Here are some points, one per row:
vec![37, 13, 14, -8, -17, -3, 42, -11, 19, -13, 2, 26, 36, -39,
     -13, 53, 11, 0, 29, 36, -35, -30, -30, -18, -19, -4, 61, -60,
     -73, -10, -5, 11]
vec![57, 26, 22, -5, 36, -3, 7, -31, -28, 45, 2, 4, 43, 25,
     -33, 33, -22, 38, -14, 0, -12, 24, 4, 10, -6, -20, 2, 37,
     35, 18, -39, -48]
vec![31, 32, 27, 33, 16, 16, 15, -2, -11, -13, -79, 57, -4, -6,
     8, -2, -37, 5, 44, 16, -26, 16, -28, -16, 25, 57, 45, -5,
     -3, -24, -36, 14]
vec![-22, 40, -17, -19, -20, -6, 11, -46, 38, 61, -33, 1, 15, -64,
     -16, -6, -12, 33, -71, 15, -8, 20, 25, 4, -50, -50, -88, -2,
     -2, -14, -14, 24]
vec![-58, 18, -14, 2, -21, 9, -76, 31, 0, -16, -69, -15, -3, 17,
     -10, -7, -18, -16, -14, 8, 10, -76, -17, -13, -23, -37, 8, -21,
     37, 71, 5, -24]
vec![2, -39, -8, 45, -31, 53, -7, 6, -23, -43, -13, -47, -16, -10,
     16, -10, -54, -5, 24, 12, -33, 72, -6, -8, 19, -6, -3, 20,
     -8, -21, -17, -28]
vec![11, 34, 36, 53, -6, -10, 8, -4, 1, 16, 13, 12, -41, -3,
     -11, -40, -4, 24, 11, -30, -7, 7, -50, 23, -33, -3, 25, -30,
     7, 49, -41, 82]
vec![9, -40, -5, -10, 4, 30, -22, -58, -43, -13, 10, 55, 10, -79,
     23, -28, -16, 13, 21, -24, 14, -47, -8, -5, 8, -5, 17, 42,
     -45, 20, -54, 35]
vec![-20, -30, 8, 16, -34, -19, 22, 44, 79, 31, 17, 70, 4, -21,
     -1, 29, -39, 4, 60, 33, 18, -30, 16, 7, -14, 16, -22, -19,
     4, 25, -6, 43]
vec![12, -13, 81, 42, 5, 24, -5, -83, 9, 13, -4, -51, -10, 46,
     43, -39, 32, -12, -31, 5, 36, 2, 5, 9, -39, -19, -18, -45,
     13, 15, 69, 13]
vec![80, -13, 18, -10, -6, -42, -7, -39, 42, -25, -4, 44, 32, 11,
     40, 53, -33, -53, -23, 38, 19, -6, -16, -5, 67, 1, -26, 10,
     -27, 20, 50, 34]
vec![-44, 70, 74, -22, 46, -6, -25, 45, 20, -24, 62, -17, 24, 6,
     3, -5, 88, -2, -15, -13, 17, 12, -4, -21, -3, -9, -11, 28,
     -4, -15, -30, -18]
vec![45, -53, -4, 26, 53, -32, -19, -7, 42, -14, 10, 28, -25, 14,
     -1, -8, 22, -7, -20, 29, 24, 30, -12, 5, -57, 58, 6, 70,
     -11, -9, -14, 10]
vec![20, 67, -9, 9, -30, 14, 66, 20, -30, -28, -13, 5, 5, 13,
     4, -10, -4, -11, -30, 27, -29, -78, 56, -11, -40, 45, -34, 23,
     51, -49, -24, -15]
vec![26, -10, -22, 46, -12, -1, -59, 23, -13, -13, -4, -21, -51, 29,
     -3, 7, -2, -50, 39, -62, -37, 7, 30, 69, -41, 2, -78, -22,
     27, 22, 7, 5]
vec![-32, 23, 2, 26, 0, 14, -8, -55, -13, 41, 30, -36, -20, -23,
     50, -27, -38, -31, 62, 39, 11, 42, 22, 12, 29, 9, 1, -27,
     -4, 15, -28, 38]
vec![38, 5, 7, -18, 34, -65, 15, -19, -11, 37, -26, 17, 27, -26,
     -40, -6, -7, -11, 35, -43, 43, 16, 19, -71, 11, 14, -62, -30,
     64, -15, -6, -64]
vec![-53, -70, 58, -54, 19, 28, 11, -1, 46, 5, -28, -44, 33, -6,
     11, 24, 27, -17, -40, -34, -23, -56, 48, -66, -13, 46, -5, -2,
     -2, -21, -37, 8]
vec![-10, 26, -4, 47, 23, -36, 3, 33, 27, -34, 42, 1, 1, -29,
     2, -88, -32, -20, 14, 32, 28, 30, 33, 20, 43, 12, 12, 50,
     10, 37, 14, 26]
vec![0, -29, 2, -36, 22, 5, -6, -34, 36, -27, 35, -8, -43, 12,
     -17, 43, -30, 9, 4, 7, -30, 26, -17, -40, -2, 80, 6, -10,
     -4, 99, -44, -8]
vec![56, -15, -32, 24, -11, 44, 3, 20, 25, 26, 19, -46, 40, -16,
     -57, 48, 44, 26, 10, -6, -18, 8, -14, -16, -38, 6, -14, 18,
     -7, -29, 16, -11]
vec![11, 3, -4, -12, -87, 24, 32, -24, 3, 1, 28, -2, -1, 29,
     -4, -65, 30, -39, 10, -42, -6, 50, -11, -54, 50, -58, 26, -34,
     -12, 26, -35, 35]
vec![-9, -28, -27, 24, -29, 66, 0, -11, -21, 11, 19, 24, -35, 7,
     -12, -16, -3, 33, -28, 29, 22, 16, 16, 7, -63, -38, -7, 5,
     -17, 18, 21, -43]
vec![-15, 32, 4, -26, 38, 13, -72, 53, -34, 44, -18, -41, 8, 4,
     -1, 23, 8, 18, 2, 76, 44, 0, 88, -5, 22, 9, 21, -31,
     -24, -17, -31, 8]
vec![5, 19, -9, 13, 10, -19, -4, -39, 14, 0, 16, -20, 77, 48,
     -3, 28, -50, -2, -2, 14, -30, 31, -9, 1, -24, 62, 51, 32,
     -24, -16, -47, -5]
vec![34, 32, -16, 6, 59, 4, -13, 6, -30, -12, -41, -8, 1, 9,
     42, 2, 77, 61, 16, -24, -45, -51, 18, -62, 31, 17, -44, 46,
     -50, -7, 43, 37]
vec![-30, -36, -33, -37, 42, 8, -22, -14, -34, 20, 18, 55, -30, 38,
     -34, -32, -6, -8, -49, -40, 18, -11, -10, 16, 25, -54, 3, 26,
     53, -30, -41, -4]
vec![4, 14, 18, 21, -47, -44, -18, 19, -17, 5, -13, -49, 3, 40,
     44, -24, -17, 79, -61, -18, 73, -38, -13, -11, -18, 34, 32, 18,
     23, -14, 17, -11]
vec![24, -28, -25, 7, -45, -3, 18, -13, -2, 58, 2, 7, 21, -47,
     39, -20, 30, 6, 31, 2, 18, -12, 30, 78, 41, 52, 40, -19,
     -28, 71, -7, -25]
vec![-14, -9, -24, 31, -56, -22, -32, -29, -16, -49, 91, 20, 15, -15,
     -46, 24, 14, 39, 1, 40, 7, 1, 2, -10, 29, -24, 23, -9,
     23, 2, 14, 30]
vec![8, 8, -39, -26, 51, -31, 10, 8, -3, -5, -3, -44, 43, -36,
     -43, -31, -27, -21, -1, -72, 4, -3, -37, 25, -45, -23, 23, -24,
     -34, 48, 40, -19]
vec![31, -47, 32, -16, -12, -7, 59, 39, 20, -23, 7, 7, 72, -21,
     26, -44, -18, -9, -15, 32, 8, 20, -63, 57, 29, 8, -8, -42,
     -17, -9, -31, 13]
vec![0, -14, -9, -15, 29, 17, 62, -18, -24, 1, -22, -66, -41, 11,
     -89, -31, 0, 3, 15, 10, -12, -68, -21, 35, 38, -14, 23, 32,
     49, 5, 42, 52]
vec![-55, -23, 6, 19, 12, 0, -38, -32, -25, -14, 30, 30, -27, 38,
     -42, -43, -64, 2, -7, 7, -5, -11, -33, 10, -22, 5, -22, -49,
     -28, -45, 30, 36]
vec![1, 19, -43, -47, -30, -43, 33, -19, 31, 16, 28, 34, 1, 49,
     9, -12, 36, -53, 52, 36, -45, -14, -33, 26, -54, 16, 36, -15,
     -8, -34, -1, -34]
vec![-5, -2, 28, -95, -12, -36, 7, 19, -44, -7, 28, -55, -69, 2,
     47, 46, -8, 60, 12, 6, 56, -29, 14, 23, -18, -16, -3, 7,
     15, 7, -5, -12]
vec![21, 11, 27, -60, -46, 30, -48, 11, -15, 10, -1, 19, 1, 24,
     10, 16, 7, -16, 33, -60, 41, 15, 10, 39, 11, 3, 25, 11,
     28, -51, 33, 18]
vec![37, 9, -48, -24, 5, 55, 13, 50, -11, 52, 6, 11, -4, 22,
     40, 45, -25, -26, -82, -34, -30, -10, -20, 2, 14, 14, -11, 25,
     -14, -17, 8, 50]
vec![46, -8, 27, 28, 4, 8, -16, 23, -69, 31, 23, 37, -19, -34,
     26, 9, 47, -23, -10, 0, -32, -34, -25, -48, -49, -9, -5, 17,
     16, 3, -11, -68]
vec![-35, 41, -62, 21, 34, 67, 15, -10, 49, -29, 26, -13, 0, -8,
     30, -14, -39, -19, 27, -34, 64, -43, -10, 0, -16, -43, 16, 23,
     -32, -37, 10, -49]
vec![3, -1, 26, -18, 4, -22, 13, 80, -15, -22, -24, -13, -60, 29,
     -34, -16, -2, 62, 0, -50, 31, 26, 14, 13, -2, -15, -51, -36,
     -65, -26, -35, 8]
vec![20, 32, -5, 14, -5, 24, 2, -53, -3, -42, 2, -4, -49, -15,
     -30, 25, -31, 2, 0, -32, 41, -21, 22, -7, 23, -22, -8, -54,
     25, -29, 40, -45]
vec![23, -48, -15, 47, -32, -34, -19, 63, 29, -5, -6, 1, 5, -42,
     25, -25, -36, -9, -5, 0, -27, 22, 1, -49, 4, -57, 71, -15,
     57, 6, 22, 26]
vec![5, 68, -3, -56, 48, 11, -19, 5, -7, -2, -65, 5, -43, -11,
     4, 41, 9, -20, -40, 10, -43, 47, 7, -3, -41, -25, 49, -13,
     19, -4, 33, -2]
vec![-4, -24, -45, -34, -42, -16, -50, -44, 8, -63, -29, -18, 20, -35,
     20, -78, 35, 30, -3, 63, -22, 18, -38, 32, 55, 31, -35, -52,
     17, -6, -32, -1]
vec![-13, -4, -14, -6, -5, 33, 4, 14, -5, -4, -55, 27, 52, 76,
     -27, 14, 12, -11, 7, -10, 18, -23, 42, -41, 0, 19, -16, 19,
     -44, 41, -26, -30]
vec![31, -14, -42, 38, 52, -8, 70, 9, 54, 1, 42, 37, -30, 12,
     23, -1, 6, -3, -65, 19, -51, 0, 10, -2, 69, 22, 20, -68,
     -16, 10, 0, -66]
vec![-67, 28, 83, 39, 20, 25, -29, 22, -28, 5, -5, -2, 3, -52,
     4, 5, 13, -1, -1, -6, 40, -4, -20, 21, 17, 30, -32, -13,
     1, -9, 23, -1]
Along one direction, these points spread out more than along any other. Take the direction at right angles to it along which they spread out most. Go by this last direction. Where along it does each point below lie, from 0 to 99? 50 is the average, and the first point above lies past it. One standard deviation of the points above along it is 16.
vec![-45, 10, -67, -14, -34, -8, 48, -13, 6, -38, -10, 14, -26, -70,
     7, 27, 35, -37, -11, -18, 31, 60, -6, -13, -13, 67, 9, 21,
     32, -1, 7, 46] 51
vec![-3, 73, 28, -38, -51, 6, -16, 39, 26, 14, -4, 9, -2, 4,
     -29, 21, -13, -1, -44, 14, -16, 11, -58, -27, 40, 30, -38, 64,
     -37, 34, 28, -44] 64
vec![-55, -39, -7, 29, -11, -68, 67, -18, -37, 17, -44, -5, -4, 8,
     52, 49, -1, -28, 34, 18, -39, 28, -60, 6, 18, -34, -5, 39,
     -42, 5, 2, -45] 60
vec![-10, -24, 42, -29, -4, 18, -23, 25, -37, -12, 55, -40, 18, -26,
     -14, -6, -46, -20, 23, 6, -50, -18, 3, 30, 3, 8, -27, -11,
     36, -25, 35, -10] 39
vec![-19, 6, -85, 49, 12, -59, -26, 3, -6, 33, 25, -12, 52, 26,
     29, 52, 23, 1, 10, -28, -29, -7, -36, -6, 22, 25, 3, -47,
     -9, -16, -26, 20] 63
vec![-12, -16, 8, 21, -17, -64, 34, -3, -69, -8, -6, 17, 13, 9,
     -59, 25, 18, -65, -67, -3, -18, 2, 91, 8, -8, -8, 33, 31,
     -75, -10, 18, -4] 63
vec![2, -10, -44, -42, 46, 31, 37, 38, -42, 59, 2, -12, -9, 47,
     -19, -15, 27, -28, 22, 54, 33, 19, -24, -93, -30, -32, -35, 6,
     10, -8, 63, 14] 56
vec![46, -24, -2, -13, 6, -24, 1, -18, 35, -85, 19, 3, 24, -15,
     64, -19, -21, -27, 40, 12, -6, 19, 25, 24, -12, -95, -6, 3,
     5, 27, -47, 41] 41
vec![-49, -12, 38, -44, 7, 5, -24, 9, 16, 7, -16, 38, 40, 17,
     22, -33, 2, 99, 21, -42, -53, 37, 69, 6, -5, 36, 18, 16,
     9, -4, 84, -9] 51
vec![-67, 23, 27, 33, 7, 21, 36, -15, 15, -15, 4, 8, -16, 37,
     2, 33, 3, 53, 22, -22, -11, 1, 20, 31, 30, -81, -19, 12,
     74, 11, 1, 13] 31
vec![-7, -17, 35, 1, -16, -28, -57, -9, 88, 71, -31, -49, -72, -23,
     -26, -6, 29, 13, 18, -3, -7, -35, 16, 4, 29, -1, 17, 61,
     -32, -73, -11, -29] 50
vec![-21, -40, 1, 23, 25, 56, -2, 14, -8, -29, -47, 12, 14, 16,
     -51, 33, 70, -8, 0, 4, 69, 21, -28, 68, -5, -34, 7, -9,
     53, -8, 8, -18] 38
